Small tables with named rows and columns. After each table, cells are looked up by row and column.

Laboso:
         Mogo  Vosinav  Guvulot   Lim   San  Ruvum  Faditur
Vedu     -3.2      3.1     -1.5   2.7   7.2    4.0     -3.4
Mekuvi    4.8     -4.8     -0.9  -1.8  -5.5   -3.3      0.1
Tov       1.0     -3.1      4.8  -4.2  -8.0   -5.2      2.2
Lemaf    -6.5      2.2     -0.7   1.0   4.3    1.2     -2.8
Dosorop   9.8     -3.9      5.9   0.5  -2.5    1.1      0.1

What is the Lim of Dosorop in Laboso?
0.5
What is the Faditur of Vedu in Laboso?
-3.4
What is the Vosinav of Tov in Laboso?
-3.1
What is the Faditur of Lemaf in Laboso?
-2.8
What is the Guvulot of Vedu in Laboso?
-1.5
What is the Mogo of Mekuvi in Laboso?
4.8
What is the Faditur of Mekuvi in Laboso?
0.1
What is the Mogo of Vedu in Laboso?
-3.2
What is the Vosinav of Lemaf in Laboso?
2.2
What is the Mogo of Dosorop in Laboso?
9.8
What is the Faditur of Tov in Laboso?
2.2
What is the Vosinav of Dosorop in Laboso?
-3.9
What is the Mogo of Lemaf in Laboso?
-6.5
What is the Guvulot of Dosorop in Laboso?
5.9
What is the Mogo of Tov in Laboso?
1.0
What is the Lim of Lemaf in Laboso?
1.0
What is the San of Tov in Laboso?
-8.0
What is the Guvulot of Mekuvi in Laboso?
-0.9
Row with the largest Faditur: Tov

Kep =
,Zoni,Lev,Palu,Vufam,Lata,Dul,Buz,Ven
Vafide,0.6,0.4,0.0,0.6,0.7,0.7,0.3,0.5
Fakopor,0.6,0.6,0.6,0.6,0.5,0.6,0.5,0.5
Zuvenib,0.7,0.8,0.6,0.4,0.6,0.5,0.2,0.4
Pamif,0.4,0.7,0.7,0.4,0.5,0.4,0.2,0.4
Vef,0.2,0.3,0.7,0.7,0.4,0.5,0.7,0.6
Vavi,0.5,0.4,1.0,0.4,0.4,0.4,1.0,0.8
Visos,0.5,0.6,0.6,0.5,0.5,0.5,0.5,0.5

What is the Lev of Vafide in Kep? 0.4
What is the Lata of Vafide in Kep? 0.7
What is the Palu of Vafide in Kep? 0.0
What is the Lata of Zuvenib in Kep? 0.6
What is the Buz of Fakopor in Kep? 0.5
What is the Vufam of Vafide in Kep? 0.6
What is the Ven of Pamif in Kep? 0.4
What is the Palu of Vef in Kep? 0.7

Vif =
,Ges,Nokobu,Bekotup,Lukolut
Peke,121,87,152,153
Nen,216,186,235,246
Nit,203,179,219,227
Pulot,198,174,216,222
Gika,172,165,179,175
Sidigif,72,143,7,9
Zud,101,104,98,99
Rerer,86,123,52,54
Nefufig,120,86,150,152
Bikikam,171,165,177,173

Peke, Bekotup: 152
Nefufig, Bekotup: 150
Peke, Nokobu: 87
Nen, Nokobu: 186
Bikikam, Ges: 171
Sidigif, Nokobu: 143
Peke, Ges: 121
Bikikam, Bekotup: 177
Pulot, Bekotup: 216
Sidigif, Ges: 72
Pulot, Nokobu: 174
Nefufig, Nokobu: 86
Nit, Bekotup: 219
Gika, Lukolut: 175
Rerer, Bekotup: 52
Rerer, Lukolut: 54

Table Rur
	Zokider	Degu	Mun	Vif	Sol	Pepiv	Tiled	Sigo	Zazi	Molanol
Nomisu	98	115	99	24	162	53	210	169	164	68
Susu	151	110	138	121	127	114	140	138	149	113
Fitega	119	127	108	98	144	103	182	138	106	109

Susu, Zazi -> 149
Nomisu, Zazi -> 164
Nomisu, Mun -> 99
Fitega, Mun -> 108
Nomisu, Sol -> 162
Fitega, Sigo -> 138
Nomisu, Degu -> 115
Fitega, Degu -> 127
Susu, Tiled -> 140
Fitega, Zokider -> 119
Susu, Molanol -> 113
Fitega, Vif -> 98
Nomisu, Tiled -> 210
Nomisu, Pepiv -> 53
Nomisu, Molanol -> 68
Fitega, Tiled -> 182
Fitega, Zazi -> 106
Fitega, Pepiv -> 103
Fitega, Sol -> 144
Which row has the largest Zazi? Nomisu

Voba
         Pizamo  Fozas  Beg  Zinofa  Pag  Vubimog  Peguf  Fer  Tik  Depa
Pupagi      554    440  526     594  625      543    340  227  317   554
Dazupo      369    379  469     271  379      412    406  338  500   640
Pinumip     724    254  624     269  553      350    431  508  644   524
Vite        693    744  415     521  516      703    366  230  550   374
Supot       455    701  482     698  574      375    451  705  300   731
Visore      568    621  240     511  478      235    223  634  438   528
Zodem       423    567  529     260  757      531    740  700  760   274
Kodofos     390    612  301     420  446      710    432  709  769   363
Zele        647    298  472     381  465      775    633  377  404   737
Dilu        483    233  390     522  413      371    597  690  353   770
Faf         332    224  683     651  319      450    332  705  667   256

Zinofa of Zele = 381
Tik of Zodem = 760
Zinofa of Pupagi = 594
Pizamo of Visore = 568
Zinofa of Vite = 521
Pizamo of Pinumip = 724
Depa of Dazupo = 640
Tik of Dilu = 353
Peguf of Dazupo = 406
Depa of Zodem = 274
Depa of Pupagi = 554
Pag of Dazupo = 379
Fer of Vite = 230
Peguf of Pupagi = 340
Vubimog of Dazupo = 412

